Every row has a hidden score. How much higher is the second row's score than the first row's in each pair? 10 means about the same, 20 much higher and 0 much lower. The score is a weighted sum of the row's numbers plus the product of two more (or one squared), each taken from its middle value.
array([ 48.,  26.,  -7., -33., -13.,  29.,  33., -59.,   8., -20., -26.,
        -9., -18.,   6.])
array([-32.,   0.,  -3., -19.,  67.,   5., -31.,  26.,  25., -30.,  19.,
         9.,  15., -43.]) >> 11
array([ 16., -31.,   2., -37., -24.,  11.,  48., -22., -10.,   6.,  27.,
       -29., -22.,  34.])
array([-21., -47.,  13.,  -5.,   2.,  -3.,  -5.,  71., -24., -11.,  43.,
        28.,   0., -28.]) >> 12
array([ 19.,  12.,  -6.,  70.,  -8., -11.,  29., -41.,  11., -25., -39.,
        -2., -22.,   7.])
array([-21.,  23.,   9., -24., -32.,  19., -48.,  16.,  51.,  31.,   1.,
       -19., -16.,  29.]) >> 11
array([-40., -15.,   3., -26.,  69.,   0., -43.,  26.,  20.,  12.,  37.,
       -25.,   1.,  -6.])
array([-41.,  15.,  14., -18., -27., -14., -46.,  61.,  21.,  34.,  31.,
        -9.,  14.,  -3.]) >> 14
array([ 20., -11.,   3., -12., -16.,  17., -15., -37., -32., -24.,  13.,
        14.,  70., -27.])
array([-22.,  41.,   5., -30., -28., -11., -30.,  29.,  23.,  62., -19.,
         4., -21.,  37.]) >> 15
array([ 65.,  28.,  -6., -16., -12.,  25., -37., -38., -23., -13., -10.,
        21.,  25., -25.])
array([-25.,  52.,  11., -25., -22.,  14., -47.,  30.,  34.,  43.,  -9.,
         4.,  12., -31.]) >> 6
array([-28.,  34.,   7., -22., -23., -13., -46.,  48.,  11.,  26., -24.,
        14.,   3.,  37.])
array([-33.,  11.,  11., -15.,  -9., -19., -40.,  75.,  23., -29.,  25.,
        29.,   0., -11.]) >> 11
array([ 67.,  22.,  -2.,  14.,  -9., -21.,  -3., -29.,  13.,   6., -41.,
        17., -18.,  -8.])
array([-33.,  -6.,   2.,  86.,  15.,  22., -34., -26.,  13.,  -7.,  16.,
       -35., -15.,   7.]) >> 6
array([-20., -40.,   1., -21.,  67.,  -8.,  -7.,  26.,  -1., -38.,  23.,
         4.,  36., -36.])
array([ 55., -15.,  -4.,  -9.,  -9.,  11.,  43., -22.,   3., -36.,  -5.,
         6.,  -1., -43.]) >> 9
array([  0.,  27., -11., -25., -34.,  -8.,  39., -17.,  22.,  16., -44.,
        12.,  -9.,  33.])
array([ 36.,  28., -15.,  63., -18., -10.,   7., -33.,   7., -21., -40.,
        -5., -22.,  21.]) >> 7
array([ 42., -52.,  11.,   5.,  -8.,  -3., -13.,   3., -45., -13.,  54.,
        12.,  18., -27.])
array([ 54.,  17., -16., -19.,  -6.,   4.,  36., -34.,  16.,  26., -45.,
        -7., -22.,   0.]) >> 14
array([ 22.,  22.,  -4.,  30., -39.,  -5.,  34., -35.,   9.,  -9., -42.,
        -2., -19.,  26.])
array([-12.,  27.,   3., -25., -40.,   7., -28.,   6.,  41.,  45., -22.,
        -9., -17.,  44.]) >> 11
array([-14.,  40.,  15., -24., -26.,  -8., -48.,  47.,  38.,  57.,  10.,
        -2., -13., -19.])
array([-19.,  17., -13.,  47., -31.,  -7.,  37., -16.,   8.,  25., -38.,
        -3., -17.,  28.]) >> 8
array([ 41.,  -6.,  -7.,  26.,  59.,  -2.,  29., -43.,   2., -46., -26.,
       -10., -11., -28.])
array([-40.,  20., -18.,  81.,  -5.,  31., -24., -21.,   2.,   0.,   9.,
       -33., -12.,  21.]) >> 17
array([-37., -16.,   0.,  -7.,  37.,  -4.,  51.,  18.,  -3.,  25.,  25.,
       -21., -13., -36.])
array([ 60.,  20.,   0., -25., -26.,  23.,  19., -62.,   4., -21., -24.,
        -2., -12.,   9.]) >> 4
array([ 42.,   3., -12.,  51.,  50., -10.,   8., -49.,   4., -66., -38.,
       -15.,   8., -11.])
array([ 31.,   5., -14.,  64.,  54.,  -6.,   3., -48.,  -1., -65., -37.,
       -16.,   4.,  -6.]) >> 10
array([-32.,  48.,  -7., -23., -22.,  29.,  -8., -12.,  50.,   1., -33.,
        11., -16.,  21.])
array([ -7.,   8.,  -9.,   1.,  89.,  12., -12., -35.,  15.,  13., -15.,
       -48., -26.,  15.]) >> 9
array([ 49., -28.,  14., -18., -22.,  22., -29., -39., -42.,  34.,  29.,
        -6., -12.,  31.])
array([-44.,  30.,   3., -19., -27., -11., -25.,  33.,  20.,  83., -20.,
         6.,  -6.,  31.]) >> 9
array([-38.,  40.,   5., -20., -16., -18., -38.,  56.,  19.,  45., -13.,
        11., -11.,  24.])
array([-27., -18.,  16.,  -9., -14.,  -5., -36.,  64.,  28., -26.,  36.,
        28.,   4., -26.]) >> 8
array([-29.,  33.,  -6., -30., -21., -11., -35.,  23.,  18.,   9., -32.,
        13.,  47.,  28.])
array([ 78., -28.,  12., -19., -22.,  -2.,  -5., -18., -19., -23.,  15.,
        19.,   5., -19.]) >> 15
array([-35.,  20.,  -3., -18., -23.,  -9., -29.,   4.,   3.,  27., -25.,
         0.,  60.,  29.])
array([-45.,  39.,  11., -16., -24.,  -5., -47.,  42.,  26.,  52.,  11.,
        -7.,  -6.,  13.]) >> 16
array([-24.,  25.,   5., -19., -21.,  -7., -42.,  25.,  -4.,  26., -18.,
         5.,  66.,  -6.])
array([-24.,  32.,   4., -21., -26.,   7., -48.,   6.,   3.,  -3., -26.,
         3.,  49.,  32.]) >> 10
array([-10., -35.,  17.,   6.,  -1.,  27., -19., -20., -59.,  21.,  72.,
        -6.,   9., -11.])
array([ 43.,  18.,  -4.,  49., -28., -14.,  15., -36.,  -1., -20., -36.,
        -8., -18.,  28.]) >> 9
array([ 10.,  13.,  -6.,  29.,  32., -24.,  35., -42.,   1., -31., -37.,
        -6., -26.,  31.])
array([-25.,  44.,   8., -24., -23.,  32., -48.,   5.,  14.,   6., -20.,
         1.,  -9.,  39.]) >> 9
array([ 27., -28.,  -6.,  67.,  47., -22.,  25., -19., -22., -46.,  -4.,
        -8.,   1., -29.])
array([  2., -11., -13.,  78.,   7.,   2.,  31., -24.,  -7., -45.,  -9.,
        -5.,  24., -42.]) >> 9
array([-38.,  39.,  -2.,  39.,  -4.,  31., -46.,  -8.,  38.,  45., -15.,
       -14., -18.,  -3.])
array([ -1., -46.,   2., -16.,  -9.,  -5.,  18.,  23., -23., -28.,  46.,
         4.,  48., -36.]) >> 8
array([ 55.,  27.,   6., -22., -25., -10., -46.,   3.,  12., -23., -12.,
        -9., -13.,  37.])
array([-26.,   8.,   8., -21., -24., -30., -25.,  56.,  12.,  52.,  -1.,
         2., -15.,  42.]) >> 14
array([-12.,  34.,   3., -34., -23.,  -7., -46.,  44.,  35.,  42., -12.,
         4., -21.,  31.])
array([-33.,   8.,  -1., -20.,  11.,  -4., -38.,  32.,  20., -31.,  15.,
        13.,  58., -33.]) >> 6
array([-17., -40.,  11.,  -2.,  -1.,  -1., -24.,   0., -59.,  39.,  59.,
        -2.,   2.,  36.])
array([ 46.,  29., -11., -35.,  21.,  -5.,  13., -42.,  12.,  -4., -46.,
         4., -24.,  28.]) >> 15
array([-34., -17.,  -2., -24.,  -4., -18., -36.,  46., -26.,  37.,  43.,
       -15.,  51.,  10.])
array([ -2.,  16., -13., -35.,  82.,  -3.,   9., -36.,  -4.,  21., -30.,
        -6., -23.,  25.]) >> 19
array([-27.,  -2., -12., -21.,  77.,   2.,  25., -31.,  -1.,  33., -24.,
       -12., -21.,  22.])
array([ -4.,  40.,   4., -30., -37.,   0., -10.,  -3.,  25.,  30., -39.,
         7., -17.,  45.]) >> 6
array([ -5.,  55.,  -8., -14., -18.,   9., -30., -13.,  22.,  -7., -37.,
         6., -13.,  50.])
array([ 51., -36.,   1.,  -4., -23.,  -1.,  11., -21., -14., -47.,   8.,
        13.,  49., -30.]) >> 8
array([ -8.,  34., -20.,  56., -22., -18.,  38.,  -6.,   3.,  37., -37.,
         8., -18.,  -8.])
array([  2.,  -6.,  -3., -21., -16.,  29.,  25., -35., -14., -35.,  19.,
        -3.,  57., -42.]) >> 5
array([  3.,  15., -13.,  70.,  -3.,   7.,  38., -43.,   2.,  -5., -40.,
       -18., -20.,   7.])
array([-31.,  47.,   0., -18., -37.,  13., -27.,   7.,  50.,  10., -28.,
        20.,  -5.,  19.]) >> 12
array([-45.,  12.,  -2., -25., -30., -16.,   8.,  33.,   5.,  91.,   1.,
       -10., -13.,  37.])
array([-44.,  25.,   3., -18., -25., -23., -28.,  47.,  13.,  94.,  -6.,
         4.,  -1.,  23.]) >> 10
array([-47.,  -8.,  -1.,   8.,  73.,   3., -38.,   6.,  -5.,  12.,  29.,
       -32., -12.,  21.])
array([-18., -53.,   9.,  -7.,  -8.,  -1.,  29.,  40., -16., -16.,  50.,
        17.,   1., -29.]) >> 9
array([-38.,  45.,  -1., -27., -22.,  -3., -26.,  23.,  23.,  44., -17.,
         1., -16.,  43.])
array([-24., -41.,   7.,  -9.,  31., -11., -26.,  61.,   0., -16.,  52.,
        17.,   1., -28.]) >> 9
array([ 56.,  12.,   7., -29., -37.,  -3., -51.,  21.,  -2., -30., -11.,
        -6.,  34.,  12.])
array([ 42.,  13., -14., -27.,  53.,  17.,  32., -37.,   8., -30., -27.,
        -4., -14., -32.]) >> 15
array([ -1., -47.,   2.,  63.,  -7.,  -3.,   9.,   6., -45., -25.,  36.,
         1.,  30., -31.])
array([-25.,   6.,   4., -25., -33., -25.,  44.,  12.,   5.,  54.,  -8.,
       -11., -15.,  35.]) >> 16
array([-32.,  24.,   9., -17., -24., -15., -37.,  47.,  11.,  40., -18.,
         9.,  -7.,  43.])
array([ -2.,  33.,  -7., -34., -28., -10.,  43.,  30.,  32.,  -3., -32.,
        23., -16., -14.]) >> 10
array([ 40.,  19., -17., -33.,  47.,  18.,  31., -52.,   2., -25., -35.,
       -16., -21.,  10.])
array([-21.,   9.,  -9.,  82.,  27., -11.,  26., -29.,  -8.,  31., -30.,
       -23., -21.,   4.]) >> 9
array([  0.,   5., -11., -32.,  72.,  -2.,  41., -34., -11.,  40., -26.,
       -21., -22.,   7.])
array([-44.,  41.,   2., -10., -16.,  20., -37., -12.,  30.,  39., -25.,
         0.,  -5.,  36.]) >> 6
array([ 37.,   8., -12.,  28.,  20., -28.,  41., -22., -16., -25., -24.,
       -27., -28.,  27.])
array([ 32., -29.,  -8.,  45.,  56., -12.,  25.,  -9.,  -4., -43.,  -4.,
        -5., -12., -40.]) >> 9
array([-21., -35.,   3., -13.,  63., -11., -24.,  49.,  -3., -19.,  43.,
        13.,  -4., -29.])
array([-24., -50.,   8.,  -5.,  -3.,  -1.,  28.,  35., -19., -16.,  56.,
        15.,   1., -28.]) >> 9
array([ 48., -48.,  10.,  -4.,  -6.,   1., -13.,  -5., -43., -14.,  53.,
        14.,  17., -29.])
array([ 31., -22.,  -2., -18.,  72., -12.,  20.,   1.,   8., -45.,   4.,
        -1.,  -7., -45.]) >> 11
array([ 44.,  29., -14., -37.,   0.,  28.,  33., -54.,   2.,   4., -33.,
       -20., -20.,  15.])
array([ 42.,  13.,  -9., -29., -23.,  40.,  32., -54.,   8., -21., -23.,
       -22., -15.,  19.]) >> 8
array([-41.,  42.,  -7., -23., -22.,  -6.,  -7.,  23.,  27.,  58., -33.,
        17., -15.,  31.])
array([ 29., -31.,  -8., -32.,  48., -28.,  27.,  -8., -19., -51., -13.,
        -6.,  51.,  -6.]) >> 7
array([-16., -38.,   4.,  -8.,  -9.,   5.,  39.,  24.,   8., -29.,  43.,
        22.,  -6., -41.])
array([ 27.,  27.,  12.,  -4., -21.,  33., -45., -49., -58.,  63.,  15.,
        22.,  -5.,  -1.]) >> 14
array([ -3.,  45.,  17., -21., -28.,  -5., -54.,  41.,  33.,  57.,   1.,
        -6., -18.,  -9.])
array([ 30.,  16., -16.,  78.,  45.,  -3., -20., -17.,   4., -40., -18.,
       -28., -31.,   0.]) >> 8
array([ 16.,  23., -21., -14.,  65.,  11.,  32., -48.,   6., -28., -37.,
       -17., -22.,   8.])
array([ 51.,  18.,   3., -33., -29., -22.,  -9.,  29.,   9.,   6., -35.,
        13., -22.,  28.]) >> 16
array([ 39., -24.,  -8.,  -7.,  53., -11.,  33.,  -8.,   7., -48., -13.,
         5.,   8., -46.])
array([-28., -41.,  11.,  -7.,  -6.,   5.,  -8.,  39.,   8., -21.,  63.,
        23.,  -2., -32.]) >> 9
array([-11.,  39.,  11., -32., -30., -20., -33.,  42.,  34.,  76., -16.,
         0., -19.,  14.])
array([-28.,  -4.,  -7.,  90.,   7., -12.,   6.,  -2.,   1.,  32.,  -3.,
       -39., -28.,  18.]) >> 11
array([ 34.,  13., -14., -20.,  62.,   5.,  39., -37.,   4., -35., -28.,
        -8., -16., -24.])
array([ 51., -41.,   5., -22., -12.,  -8., -43.,  33.,  23., -37.,  41.,
       -10.,  -8.,  10.]) >> 7
array([ 33., -55.,   9., -19., -15.,  -7.,  22., -20., -38.,  39.,  24.,
       -16., -13.,  39.])
array([-31.,  23.,  -2., -32., -22.,  -9., -42.,  32.,  27., -26., -11.,
        10.,  49.,  23.]) >> 5
array([-18., -48.,   4.,  -2.,  -7.,   3.,  38.,  33., -37.,  -9.,  49.,
        15.,   3., -27.])
array([ -2., -25.,  -1.,  67., -17.,   3.,  19., -32., -19., -32.,  12.,
        -4.,  45., -36.]) >> 5
array([-18., -48.,   7.,  -7.,  -2.,   6.,  41.,  31., -31., -14.,  44.,
        17.,   1., -31.])
array([ 41.,  17., -11., -18.,  60.,   2.,  25., -39.,  12., -18., -36.,
        -1., -18., -27.]) >> 13
array([ 28., -50.,   0.,  32., -15., -13.,  20.,  -4., -30., -34.,  32.,
        -7.,  43., -30.])
array([  2., -43.,  -5.,  42.,  36., -16.,  41., -22., -22., -15.,  15.,
       -29., -27.,  25.]) >> 15
array([-35.,   4.,   2., -32.,  58., -23.,  49., -22.,  -3., -28., -14.,
         5.,   2.,  11.])
array([-34.,  23.,   5., -22., -35.,   9., -14.,  10.,  48.,  50.,  -7.,
       -22., -24.,  37.]) >> 10
array([-16.,  10.,  -1.,  48.,  44.,  32., -49., -33.,  15., -17., -18.,
       -27., -20.,  26.])
array([-34.,  18., -15., -32.,  70.,   1.,  20., -25.,  -6.,  48., -24.,
       -10., -20.,  25.]) >> 17
array([-43.,   5.,  10., -18., -24., -15., -43.,  56.,  18.,  43.,  44.,
       -14.,  12.,   4.])
array([ 52., -24.,  -3.,  30., -18.,  -9.,  20., -24.,   5., -58.,  -8.,
        15.,  29., -38.]) >> 2
array([-11.,  39.,  15., -10., -26.,   4., -50.,  19.,  25.,  63., -10.,
         7.,  23., -41.])
array([ 55., -22.,   3., -36., -37., -17.,  10.,   9.,  20.,  24., -12.,
        -7., -21.,  28.]) >> 15
array([-41.,  27.,   0.,  26., -17.,  36., -31.,  -8.,  49.,  24., -16.,
       -20., -21.,  15.])
array([-36., -30.,   1., -19.,  74.,  -5., -33.,  20.,   6.,   4.,  31.,
       -19., -12.,  23.]) >> 12
array([ -8.,  31.,   4.,  70., -17.,  17., -42., -11.,  28.,  48., -19.,
       -11., -13., -27.])
array([ 32., -55.,   2.,  10., -14., -12.,  23.,  10., -30., -33.,  30.,
         9.,  35., -34.]) >> 10
array([-30.,  -1.,  15., -26.,  19.,  19.,  33., -34.,  35., -28., -16.,
        42., -15., -24.])
array([-20., -51.,  11.,  -1.,  -5.,  -5.,  24.,  54., -34., -13.,  41.,
        23.,   4., -25.]) >> 6
array([ 37.,  11., -11.,  52., -21.,  -3.,  37., -25.,  17., -35., -38.,
         1., -15., -14.])
array([-29.,  31.,   1., -16., -37.,   8., -20.,   4.,  29.,  17., -34.,
        19.,  -7.,  45.]) >> 14
array([ 58.,  38.,  -9., -27., -20.,  38.,  -9., -52.,  -8.,  -1., -27.,
        -6., -15.,  15.])
array([-14., -17.,   5., -37., -34., -16.,  50.,  35.,  18.,  40.,   5.,
       -12., -21.,  13.]) >> 12
array([-12.,  42.,   9., -24., -21.,  36., -49.,  -2.,   9.,  -3., -14.,
       -10., -14.,  44.])
array([-33.,  19., -14., -18.,  23.,  -3.,  49.,  17.,  12., -15., -11.,
        16.,  15., -47.]) >> 13
array([-50.,  -8.,  -1.,  24.,  84.,  -8.,  -5.,  -5.,   4.,  12.,  13.,
       -27., -12.,  -5.])
array([-40.,  33.,  -8., -23., -22., -11.,  34.,   0.,  12.,  40., -31.,
        10., -10.,  35.]) >> 11
array([-38.,  28.,  -5., -28., -21.,  11., -41.,   8.,  23.,  -9., -15.,
        -3.,  55.,  22.])
array([ 49.,  10.,  -1.,  -8.,   3., -15.,  46.,  -8.,  23., -42., -19.,
        -4., -20., -31.]) >> 14
array([-32.,   8., -13.,  77.,  19.,  -6.,  26., -20.,   1.,  17., -23.,
       -25., -25.,  17.])
array([-24.,  -7.,   9., -23., -18.,  -8., -38.,  43.,  34., -28.,  16.,
        17.,  50., -25.]) >> 6
array([ 43., -48.,  12., -22.,  17., -13., -34.,  20.,  30., -46.,  28.,
        -4., -24.,  18.])
array([ 25.,   5., -10.,  80., -14.,  -2.,  32., -27.,   4., -13., -28.,
        -8., -14., -24.]) >> 6
array([-15.,  12.,   0., -25., -17., -13.,  -7.,  31.,  27., -30.,  -6.,
        13.,  62., -38.])
array([-38.,  30.,  -6., -15., -28., -14.,  43.,   6.,  16.,  49., -31.,
        10., -10.,  18.]) >> 15
array([ 19.,  36.,   8., -25., -31.,   0., -39.,   3.,   7.,  15., -30.,
         6., -17.,  50.])
array([  7.,  29.,  16.,   6., -11.,  28., -64., -22.,  33.,   6., -23.,
        -5., -19.,  22.]) >> 7
array([-19., -48.,  10.,  -4.,  -4.,  -3.,  35.,  50., -41., -13.,  36.,
        20.,   3., -24.])
array([ 35.,   7.,  -6., -35.,  72., -11.,  -8., -44.,  -5.,  24., -30.,
       -12., -19.,  28.]) >> 19
array([-16.,  36.,  -8.,  -6., -34.,  -7.,  28., -16.,  21.,  46., -45.,
         8., -16.,  31.])
array([ -4.,   4.,   8.,  58.,  31.,   2.,  11., -55.,  30., -41., -35.,
       -13., -27.,  13.]) >> 7
array([-18.,  41.,  -5.,  69.,  -8.,   9., -40.,  -3.,  21.,  60., -23.,
        -4., -15., -23.])
array([  9.,   7.,  -9., -21.,  63.,  24.,  39., -42.,  13.,  -8., -21.,
       -17., -14., -36.]) >> 11
array([-23.,   0., -10.,  84.,   4., -22.,  27., -11., -23.,  40., -16.,
       -18., -18.,  17.])
array([ 35., -44.,  -2., -19., -14.,   6.,  37.,  -9.,  -6., -40.,  35.,
         1.,  26., -41.]) >> 7
array([ 42., -41.,   0., -13., -12.,  15.,  -8., -14., -29., -24.,  37.,
        15.,  42., -40.])
array([-27.,  23.,  -3., -15., -29., -10.,  44., -17.,  12.,  40., -34.,
         7., -11.,  33.]) >> 12
array([-29.,  40.,   6., -18., -21.,  -2., -45.,  37.,   3.,  27., -13.,
         2., -13.,  46.])
array([ 23., -37.,  15.,   0.,   4.,  17., -22., -16., -54.,   2.,  67.,
        12.,   6., -28.]) >> 9
array([ 26.,  14.,  16., -24., -33., -16., -49.,  23.,   7.,  18.,  -7.,
        -1., -16.,  46.])
array([-20., -48.,   6.,   6.,  -4.,   0.,  39.,  35., -43., -13.,  42.,
        16.,   3., -24.]) >> 10
array([  7.,  46.,  -4., -29., -33.,  -9.,  -3., -12.,  36.,  13., -41.,
        15., -17.,  39.])
array([-11., -45.,   5.,  63.,  -2.,   0.,  -7.,  15., -45., -13.,  49.,
        20.,   2., -25.]) >> 8
array([ 42.,   2.,  -9., -19.,  61.,   2.,  31., -39.,  14., -19., -30.,
       -15., -26., -12.])
array([-22.,  26.,   5., -33., -39.,  -5., -27.,   8.,  29.,  43., -35.,
         7.,  48.,  12.]) >> 7
array([ -4., -37.,  19.,   3.,   2.,  20., -20., -18., -57.,   5.,  71.,
        13.,   6., -15.])
array([-15., -36.,  11.,   3.,   0.,  39., -20., -21., -57.,  22.,  68.,
       -15.,   6.,   3.]) >> 9
array([ 49., -43.,  13.,  -6.,  -7.,   5., -21., -19., -43., -12.,  56.,
         7.,  19., -23.])
array([-31.,  33.,   4., -25., -19.,   1., -49.,  36.,  25.,   9.,   9.,
       -10., -14.,  44.]) >> 14
array([ 64.,  15.,  -2.,  -6., -15.,  36., -33., -42., -30., -12.,   1.,
        18.,  18., -29.])
array([-22., -43.,   6.,  -7.,  -1.,  -8.,  20.,  61., -27., -17.,  46.,
        26.,   0., -27.]) >> 9
array([  7., -17.,  -6.,  70.,  35., -24.,  31., -24.,  -7.,  23.,  -8.,
       -46., -29.,   7.])
array([ -4., -56.,   9.,   6., -16.,   6.,  25.,  22.,   7., -28.,  48.,
        16.,  -8., -35.]) >> 10
array([-42.,  -6.,   4., -25., -25., -19., -22.,  59.,  12.,  74.,  16.,
         0.,  -8.,  31.])
array([  9.,  15., -19.,  17.,  64.,  12.,  31., -39.,   8., -39., -30.,
         1.,  -3., -39.]) >> 8
array([ 38.,  24.,  14., -16., -25.,   7., -49., -51., -19.,  -4., -16.,
        38.,   7.,  31.])
array([ 48.,  21.,  -3., -23., -33., -19.,  16.,  -6.,  14.,  -1., -37.,
        -1., -20.,  34.]) >> 2
array([-17., -47.,   9.,   2.,  -6.,  -6.,  36.,  19., -40.,  -9.,  54.,
        20.,   3., -22.])
array([ 60.,   3.,  -4., -15., -12.,  11., -28., -27., -24., -20.,  -1.,
        20.,  48., -34.]) >> 11
array([ 50.,  25.,   8., -13., -23.,  16., -40., -54., -21.,   9., -22.,
        23.,  -4.,  31.])
array([-50.,  21., -12.,  55.,  36.,   8.,  -8., -24.,  12.,   5., -19.,
       -22., -21.,  31.]) >> 2
array([ 48.,   6.,  -9., -10.,  14., -14.,  44., -25.,  13., -55., -34.,
         6.,  14., -31.])
array([ 41.,   6.,   0., -39.,  14.,   9.,  52., -55.,   0.,  -1., -19.,
       -27., -22.,   9.]) >> 11
array([ -1.,  28.,   6., -29., -43., -29.,  24.,  41.,  36.,  18., -25.,
        15., -16.,  -1.])
array([-33., -35.,   0., -28.,  41., -11., -34.,  44., -36.,  20.,  47.,
       -23.,  28.,  19.]) >> 7
array([-31.,   7., -11.,  -6.,  72., -12.,  22., -24., -19.,  53., -24.,
       -14., -20.,  26.])
array([-39.,  35.,   2., -20., -19.,  20., -45.,  -1.,   3.,  -6., -24.,
        12.,  47.,  25.]) >> 3
array([ 18., -12.,  -5.,  23.,  50., -15.,  44., -45.,  -7.,   8., -31.,
       -22., -26.,  13.])
array([ 43.,   7.,  -4.,  58.,  35.,  23., -47., -34.,   7., -24., -18.,
       -32., -21.,  -1.]) >> 5
array([-20., -40.,   6., -14.,  68., -11., -16.,  35.,   0., -25.,  36.,
         9.,  10., -36.])
array([ 16., -46.,  -6.,  47., -13.,  -2.,  26.,  -2., -28., -36.,  33.,
        -6.,  34., -38.]) >> 5
array([ 49.,  -1.,  12., -31., -46., -18.,  -4.,  29.,  30., -31., -26.,
        23.,  14., -13.])
array([-40.,  -5.,  -6.,  39.,  65.,  -3.,  35., -18.,  -9.,  23.,  -2.,
       -23., -22., -15.]) >> 9
array([-50.,  19., -15.,  -9.,  77.,  -2.,  14., -23.,   2., -39., -18.,
       -13.,  24.,   9.])
array([ -9., -50.,   7.,  -6.,  -7.,  -6.,  36.,  34., -32., -17.,  51.,
        15.,   6., -29.]) >> 10
array([ 51.,  10., -19., -39.,  24.,  -3.,  25., -45.,  -3., -47., -39.,
         1.,  38.,  -4.])
array([ 31.,   2.,  -5.,  81., -15.,  -4.,   4., -37.,   1., -28., -32.,
       -13., -20.,  23.]) >> 7
array([ 64., -12.,   9., -25., -32., -12., -33.,  26.,  20., -31.,  12.,
       -10., -15.,  20.])
array([-22., -44.,   5.,  -7.,  -4.,  -1.,  39.,  32., -25., -15.,  51.,
        16.,   0., -29.]) >> 14
array([-32.,   2.,   0., -25., -20., -16., -39.,  44.,  -2.,  41.,  36.,
       -15.,  55.,  -9.])
array([-36.,  42.,   4., -30., -23.,  14., -47.,  26.,  29.,  50., -23.,
         7.,  -2.,  24.]) >> 12
array([ 12., -41.,  -3., -31.,  59., -20., -13.,  25.,  -3., -52.,  11.,
         3.,  49., -26.])
array([-16.,  44.,  -3., -27., -21.,   7., -49.,   9.,  36.,  -2., -28.,
         9.,   4.,  41.]) >> 8
array([ 32.,  23., -16.,  60., -20., -14.,  25., -32.,   2.,   5., -42.,
         0., -21.,   8.])
array([-18., -49.,  12.,  -6., -10.,   0.,  11.,  34.,   6., -20.,  60.,
        18.,  -2., -34.]) >> 12
array([-18.,   6.,  -7., -22.,  -5., -13.,  43.,  17.,  15., -29., -12.,
        12.,  46., -43.])
array([  3.,  29.,  -1., -29., -24.,   6., -41.,  -9.,  10.,  -9., -31.,
         5.,  67.,   5.]) >> 8
